In the data rows, the value 128 means zero.
Here are some rows, each followed by its group. Groups can overlap.
[122 118 124 184 181 134 143  82  43  59  47 138 218 148 255 102 178 138 136 110  93 118 144 213  86 134 155 145 125 126  96] A
[101 154  60  98  95 121 115  29 118 114  60 124 172 250 158 181 122 150 108 170 102 184  70 122  51  35 143  68 168 112 159] S
[120 136 118 116 180 117 156 144 116 142 129 223 106 202 145 186 144 193  79 217 164 106 170  76  87  95 153 135 120 100 151] S
[158 107 101 122 206 170 104 180 127 115  99 164 121 102 241 149 138 172  51 115 157 119 164 146 154  82 131 103 158 102 165] P
[178  77  98 159 137 169 168 202 129 158  88 141 126  80 215 106 144 137 131  96 154 114  84 181 109  91  64  97 116 137 174] O
[ 87 158 110  30 173 160 166 146 129 150  97  89 126 151  88 144 150 197 115 144 138 117 119 131 126 191 127  98 105 137 148] O
[127 158  74  65 123 153 114 174 164 166 155  97 124 102  50 124 152 123 141  99  88 174 104 114 112 188 108 127 136 141 154] O
[106 147 228 164 205 176 238 114  63  85  18 152 137 120 191 188  83 212  80 189 197 126 160 254 149 153 178 199 111 138 101] A
[128 143 157  89 154 157 122 148  99 207 106 199 119 163  84  96 130 200 110 156 169 116 109 124 102 157 163 143 122 158 130] O
[135 136  33 111 125 126 120  82  82  77  86 151 161 122 215 148 191  55 175  94 129 126 134 125  72  59 146  62 146 114 195] S
[156 138 145  95 144 162 125 126 141  64 113  57 115 111 154  83 127 180 102 111 149  80 164 135 132 197 171 124 131  92  98] P
[168 133 126 172  99 124 121 135 108 129 174 131 174 106 149  23 151  76  99 121  49 127  99 136 114  91 106 109 144 133 100] C
[192  77 178 241 109 123 137 124  75 144 216 198 120 159 147 110 111  99  97  95 117 143 169 211 183 171 133 183 114 189  87] A
[117 141 147 164 147 125  66 133 107 194 121 134 125  98 122 114 157  83 169 113 148 167  34 114 133 145  68 123 182 179 154] K
[ 85 145 118 139 120 101 127 167  87 197 149 114 169 116 130 111 200 135 157 173 100 130 112  57 111 139 127 162  99 131 172] K
[ 75 130 115 146 112 127 113 135 174 226 132 132 135 122  89  58  99 121 172 125  69 181  56  96 157 107  79 177 154 107 112] C
[158  97  58  75  69 195  60 109 141  89 148  94 105 128  76 190  85  76 122  73  91 175 111 148 116 149 166  60 168 104 181] S
[ 95 161  84 112 138 147 120 204 116 150 166 156 126 104  95 113 146 109 165 124 128 163 112 130 144 145  78 169  98 197 165] K
[136 152  80  65 151 154 114 191 116 118  75 115 131  65 172 131 169 137 160  56 178  92  90 140  85 141 120 106 123 135 194] O
[145 147  96 150 157  78 110 168 167 146 201 131 157 152  72 145 168 110  91 135  67 174 177  46 129 121 126 118 121 105 144] P
[129  73 142  88 143 162 111 123 201  57 113  38  94  75 170  87 139 149 134  53 164   4 153 149 139 146  93 115  82 100 108] C
[119 145 123 124 178 103 162 160 154 106 114 163 133 118 117 149 108 107 163 115 143 147 157 139 123 104  99 144  86 153 147] L
[139 137 143  67 160 106 135 146 108 193  98 111 165 117  82  99 162 165 146 145 145  88  96 125  99 170 140 131  87 146 129] O
[121 135 188 102 153 101 173  35 106  75  99  64 128 109 124 151 149  95 117 171 133  49 195 115 164 125 183 139  87  91 107] P
[133 204 130  59 139 146 132 162 144 117 114  84 112  42 128  62 166 123 171  74 187 101  93 152 139 191 130 151 136 172 143] K
[133 154 206  36 145 120 183  66 145  61  66  82  79  93  71 158  70 100 131 144 226  50 182 151 137 142 159 116  69 126  87] L
[100 136 100 119 131  84 158  94 135 152 121 155 156 173 102 159 133 112 126 136 160 156 115 145 110 141 119  84 102 165 163] S
[ 79 115  89 149 122 167 133 148  60 146 157 174 156 142 160 180 183  96 152 124  48 165 120 137 140 134  98 146 126 114 170] O
[126 133 111  86 120 203  87 123  26 135 106 146 113 137 149 166 148 162  82 157  95 105  85  93  70 113 179  77 181 124 185] O
[167 101 114 146  74 171  83  54 121  97 127 142  53 129 117 170  91 119 144 100 177 103 107 170 133 120 200  87 156 141 160] S
[ 95 132  36 135  73 113 138 149  93 139 163 200 158 131 139 147 170  56 159 161  67 181 144  68  61  89 101  82  96 133 205] S
[ 98 141 138 113 170 180 116 166  28 103 170 183 104 153 147 148 144 160  36 102 157 107 193 171 169 205 168 151 135 178 135] A
[120 172 164 109 148 166 183 192 106 159  82 169 126  93 133 165 120 126 117 150 185 181 108 167 129 137  82 159 124 180 189] K
[ 99  93  90 143 184 130 123 116 111 115  99 179 130 123 140 173 158  66 202 161 118 185  83 133 135  89 104 135 138 118 189] S
[ 57 148 130 132 103 119  98 133 143 254 127 129 145 132  75 105 144  93 206 120 111 195  16  86 135 131  87 147 152 167 132] K
[150 166 169 116  57 107 102  83 184 175 129 171  84 189  62 144  10 118 141 126 175 155 116 109 129 104 137 187 136 164  78] Y
[190 104 165  94 124 125  82 105 153 144 109 126  97 166 131 111 105 140 137 102 183 105 135 139 172 126 191 170 142 131  79] Y
[128 120 113 122  72 122 108 116 139 156 233 104  97 156  40 145 114 102 151  44  99 201 147  74 210 156 136 166 160  94 102] W
[118 116 240 138 180 183 133 114 138 117  73 122 121 132 123 144  59 156 143 156 159 115  83 187 135 109 109 217 165  79  73] C
[131 103 129 105 109 177  67 112  67 101 126 153 127 175 145 202 101 128  68 160  73 136 152 129 119  77 206  86 190 115 154] L
[124 172 180 188 112 116 152  92  96 146 139 208 109 168 127 135  44 158  66 150 187 144 151 171 128 171 156 187 106 233  95] A
[119 122 102 142 127  67 147 166 193 133 160 169 139 124 122 177 140 126 119 197  94 157 208  74  94  96  70 114  94 132 108] L
[ 93 169 184  43 139 151 162  93 161  78 136  25  65  90  83 149 116 121 124 135 191  55 145 126 140 227 104 120  67 133 119] K
[144 102 138 143 122 230  56 136  52 142 122 133  95 116 155 148 112 140  63 119 103 122 118 182 159 132 208 126 222 146 142] A
[150  99 174 108 104 208  89 103 113  99 117  46  77  86  84 173  94 177 149 104 142  78  51 130  95 189 179 111 157  86 133] O
[177  99 106 162  81 124 136 155  87 196 163 104 192 109 131  75 165 112 128 119  78 131  86 158  85 138 101 124 121 127 131] O
[136  95 133 115  89 172 125  69  96  56  88  98  94  95 121 184 110 146 135 142 152  57 110 185 108 130 210  94 149 101 120] S
[232  80 144 179  63 107  84 146 106 130 164 115 132 135  84 154  98  60 104 112  88 142 103 189 175 102 155  96 134 178  99] Y
[133 145  71 110  99 158 105  56  67  73 110 139 125 103 139 149 160  93 161 128 126 117  91 150  91  75 197  52 173 115 203] S
[200 115 161 188  89 136 131 129 100 110 253  90  99 128  53  99 150  42 131  65 114 147 165 114 202 151 106 106 161 122  54] W
[ 96 205 185 112 109 130 170 109  91 103 124 143 130 164  77 170  53 119  87 111 212 148 154 151 175 121 148 143 118 173 123] W
[125  88  71 138 109 138 153 145 180 150  75 173 117 111 208 132  95 136 146  80 147 161 106 106 107  46  85  98 139  93 156] L
[222  71  84 125  89 128  68 159 207 145 121 177  76 131 159  94 101  82 127  62 134 148 131 133  82  96 100 145 153 156 139] L
[170 124 133 142  90 154 106 186 152 152 216 173  65 101 109  67 162 100 174  82 152 133 118 117 155 187 111 204 136 160 116] K
[129 149  89  97 179 132 137 195 114 118 180 139 110 165 142 140 174 207  27 200  97  92 215  30 107 137 158  96  86 110 167] P
[ 72 178 112 120 148  61 133 135 158 144 154 168 145 219  83 182  97 154 142 158 137 170 146  71 133  84 108 141  95 160  77] Y
[136 134 149 103 163 165  78 111 109 164 115  88 133 109 113  90 169 128 184 100 148 131  57 141 165 143 107 151 174 136 104] K
[135 108 156 169 169 115 113 164 189 154 162 172 115 109  99  72 105 143 139 129 102 113 125 113 110 125 108 237 109 160 148] C
[107 141  48  72 111 152 103 175 137 172  99 153 150 157 129 144 110 161 134  64 156 137  41 134  96 131  88 124 126 166 157] O
[ 50 141  74 141 108 111 157 135 106 199 100 152 172 159 126 132 167 151 179 171  41 154  61  76 105  77  99 154 109 128 176] O
[ 90 140 131 160 194  86 128 171 140 187 128 143 156 109 137 162 194 120 204 179 146 151  97  95 144  98  81 164 132 128 160] K
[ 89 127 128 179 169  68 159 105 126 153 133 218 122 223 132 204 130 162 117 199 163 123 135 100 103  99 111 116 106 135 135] S
[123 119 183 103 186  62 133  46 107  74  91  84 195 146 110  86 191  69 177 155  93  73 171 132 165 145 168 108  86 114  97] P
[ 90 154  98 120  69  97 110  31 164 141  92 103 163 189 150 138  90 137 114 163  70 154 108  78  64  15 120  45 152 117  98] L
[ 65 171  86 126 176 109 178 157 106 146 124 186 193 163 158 148 203 137 156 208  55 162 146  78  85  89  72 111 122 119 155] O
[133 152 151 102  95 109  97  62 107 113 126  49 166 172 146 140 135 145  89 152 156 114 169  67  59  63 169  66 173  95  77] W
[173  70 150 129 165 101  63  85 142  83  84  82 120  75 171 112 180  59 188  68 164  65 103 126 149 118 119 109 130  82 139] P
[115 155 116  92  82 102 132 100 187 160 141 121 120 184  50 186  26 110 100 112 121 208 125  93 136 111 132 151 132 112 111] L
[174 124  69 166 108 149  48 140 137 139 146 177 117  93 185 102 148  55 165  65 114 167 109  96 135  80 113 109 168 110 146] P
[ 88 155 118 123 161 125 144 201 159 132 156 159 120 120 121 113 122 158  98 165  94 123 172  72 103 122  81 133  95 115 159] C
[143 137 146 102 130 164 152 140 114 123 102  75 137 167 120 162 110 163  57 143 143 110  73 195 102  94 105  75 128 151 108] O
[106 131 149  88 131 146 149 104 114 144  84 100 119 113  85  50 175  86 183 111 155 123 121 125 169  79 140 119 180  80  91] W
[166  54 134 112 114  87 109  71 120  66 136  50 164 120 179 146 190  63 172  68 142  67 183 135 124 119 126 106 104  91 107] W
[114 110 199 101 152 153 160 130 116  56 123 112  86 127 153 189 111 150 169 106 174 103 169 175 190 170 175 191 125  82  74] Y
[131 176  51  61 115 119 117 113 120 130 150 145 127 132  37 129 158  36 143 108 125 190 115 120  82 152 130  62 137 127 173] S
[136 106 128 221  79  62 147 137 112 168 179 152 181 128 119  93 139  32 140 152  54 148 149  96  78  47  80 102  94 153 115] L
[ 60 156 182 109 195 117 139  97  88 130  60  91 179 126 129  87 192 136 185 180 115 114  93 176 122 158 138 181 140 122  91] K
[149 108  77 110  81 215  65 180 149 113 179 107 105 117  89 102  63 150  61 104  68 131 135 144 114 190  97  93 139 123 173] C
[159 144 104 125  91 143 110 130  67 121 140 136 196 142 162 127 161  66 141  99  72 193 183 122 125  85 127 121 155 129 131] W
[233  96 183 183  82 133 119 150 161 174 184 143 118 101  90  14  96 115  82 106 110 100 118 130 122 125  95 177 137 158  90] C
[136 161 152  85  91 154 168 144 149 170  97 105 114  62 106 193 115 154 119 147 179  88 128 150 110 144 123 166  87 145 159] O
[128 158 144  90 145 147 124  93 177  70  75  79  84 122 156 157  70 146  97 119 189  92 141 130  83  95 124  47 130 122 120] L
[135 132 163 116 164 156 140 116  91  31 160 117  70 118 129  80 134 159 146 113 124  97 172 143 143 216 146 157 121  81  63] P
[135 126  71  99  49 179  74 141 205 134 151  74  86 117  67  43  54 165  89  88  59 108  82 107 124 164 114 112 152 127 148] C
[117 102 163 122 168 205 179 180  63 107 133 180  94 128 185 172 158 154  83 133 181 128 190 126 188 108 136 119 169  86 165] W
[117 138 105 187  88  87 117 123 170 164 171 169 163 159  90  85  95 145 132 135  81 173 118  73 148 117  99 184 101 154 103] P
[ 36 186  82 206 100  66 154 102 104 176 168 164 205 158 168 101 152 171 124 180  84 167 163  36  65 131 119 116 103 149 103] A
[208 130 129 163 105 127 140 169 116  96 245 135  92 115  93  44 152  63 102 101  96 108 145 129 172 179  98 114 124 132 111] P
[184  45 185  80 108 155  78  71 143 117  91  55  46  79  71 141 114 160 165 119 178   9  86 141 124 191 176 146 110 143 125] O
[124 142 102 109  85 121  95 139 120 116 143 120  87 126  75 155  78 128  92 121 139 135 127 114 151 159 147  37 128 154 161] Y
Which 3 groups are nearest to each row below, nearest first, going by the distance to the centre of the group?
[173 115 118 150  70 119  83 108  97 123 119 123 145 102 105 153 123 101 145 112 122 119 135 118  86  98 180  87 152 114 170] >> S L W
[181  97 180 120 105 133  46  79 132 128 129 124  67 156  88 132  81 136 127  99 181  88 110 146 173 120 219 116 164 129  86] >> Y W P
[137 211 163  83 110 122 165 127 152  92  94 118  95 110  98 152  62  84 133 103 215 118 164 156 160 112 159 144 113 144 129] >> Y L W
Which 2 groups are nearest to each row below, nearest first, going by the distance to the centre of the group?
[152 154  60 132 127 146  97 157  31 130 159 187 181 139 234 104 177 135  72 106 114 128 155  91  46 142 162  83 126 162 138] >> A S
Group Y spreads out most along one direction. Which 3 other groups' directions of most spread are closest to that one, closest first?
A P K
Which 3 groups are nearest to each row below, nearest first, going by the distance to the group's nearest row?
[ 89 169  52  57  76 147 102  61 163  94 110  85 109 228 122 160  82 160  79 149 136 145  88 108  33 107 109   8 127 148 152] >> S L Y
Group L spreads out most along one direction. Which 3 other groups' directions of most spread are closest to that one, closest first?
K O P
Group A spreads out most along one direction. Which 3 other groups' directions of most spread are closest to that one, closest first?
Y L O
Which 2 groups are nearest to each row below, nearest first, going by the average distance to the group's rows?
[ 60 165 120 216 206  31 171 110  35 135 134 202 234 194 196 156 180 154  97 213  84 171 143  98  75 111 130 126 109 188 129] >> A S
[ 82 206 129 138 179 102 169 145  87 117 111 164 158 148 125  66 117 136 111 104 164 142 123 166 138 188 153 123 107 245 117] >> K A
[143  57 184 126 132 112 138 114 190  78 179  73  95  70 125 113 142 151 149 108 117  35 171 136 190 205  99 194  65  62  77] >> P C
[ 99 217  82  78 114 150 128 187 130 128 155 115 111  86  77  30 167  83 153 111 121 148 114  93  84 200  72  70 110 193 139] >> K O
[168 161 124 129 103 165 108 137 141 129 140 145 105 105 110 112  90  65 129 133 127 167 116 131 152  72 137 177 170 123 130] >> Y C
[140  80 202 164 163 102 153 102 160 122  81 157 105 147 133  96  88 134 181 155 140  92 141 155  97 108 133 207 101 102  64] >> Y C
[153  79 169 172  89 168 127 113  91  67 114  71 151 102 166 172 100 186 115 134 114  95 131 226 137 179 204 181 129 153  69] >> A Y
[121 111  93 133  52 180  93  95 121  99 108 129 122 122 149 158 114  74 121 113  68 159 161 140 124  74 150  53 172  99 161] >> S L
[123 102 136  75 144 187 106 140 114 159 191  76  64 130  94 184 150 171 133  91 118 106 111  94 174 207 137 148 126  69 133] >> O K
[ 55 128  61 139 100 125 152  61 101 134 155 171 161 205 154 178 134 103 182 115  64 179 114 128 168 110 160 137 151  82 151] >> S W
Which 3 groups are nearest to each row below, nearest first, going by the average distance to the group's rows?
[122 140 108  58 119 111 166  92 120 135 110 110 142 125  92 118 153 120 136 142 164 115 133 138 105 143 166 100 106 121 142] >> O S K
[157 144 110 211 125  81 140 121  90 117 176 173 179 118 133  37 192  53 132 173  23 131 136 100 141  52 129 133 116 144 117] >> P C W
[129 124  82  71 102 201 111 170 119 115 112  76  64  62 119 159 128 157 103 122 152  89  96 125 104 182 138  83 122 143 217] >> O K S
Which 3 other groups have their centres nearest to the centre of group P, nearest first?
W C L
Which 3 other groups have their centres nearest to the centre of group S, nearest first?
L O W
Group P spreads out most along one direction. Which 3 other groups' directions of most spread are closest to that one, closest first?
L Y K
Which 3 other groups have their centres nearest to the centre of group Y, nearest first?
L W P
Which 2 groups are nearest to each row below, nearest first, going by the distance to the group's nearest row?
[ 93 144 147 101 209 140 206 168 134 162  47 158 135  71 153 125 165 174 167 155 182 126  96 192 130 133 103 117 107 136 188] >> K L
[ 69 109 118  98 212  48 204  45  97  60  72 105 180 175 177 199 205 116 184 222  97  88 163 139 134 105 141  82  75  57 134] >> P O
[109 117  75 150  86 170  43 145 163 201 125 120 126 117 156 121 148 100 185  61 124 196  16  93 141 108  56 164 170 125 137] >> K C
Group S spreads out most along one direction. Which 3 other groups' directions of most spread are closest to that one, closest first?
O C K
Group O spreads out most along one direction. Which 3 other groups' directions of most spread are closest to that one, closest first?
L K A
Group K spreads out most along one direction. Which 3 other groups' directions of most spread are closest to that one, closest first?
L O P
Which 3 other groups have their centres nearest to the centre of group W, nearest first?
P Y L
Which 3 other groups have their centres nearest to the centre of group K, nearest first?
O C P
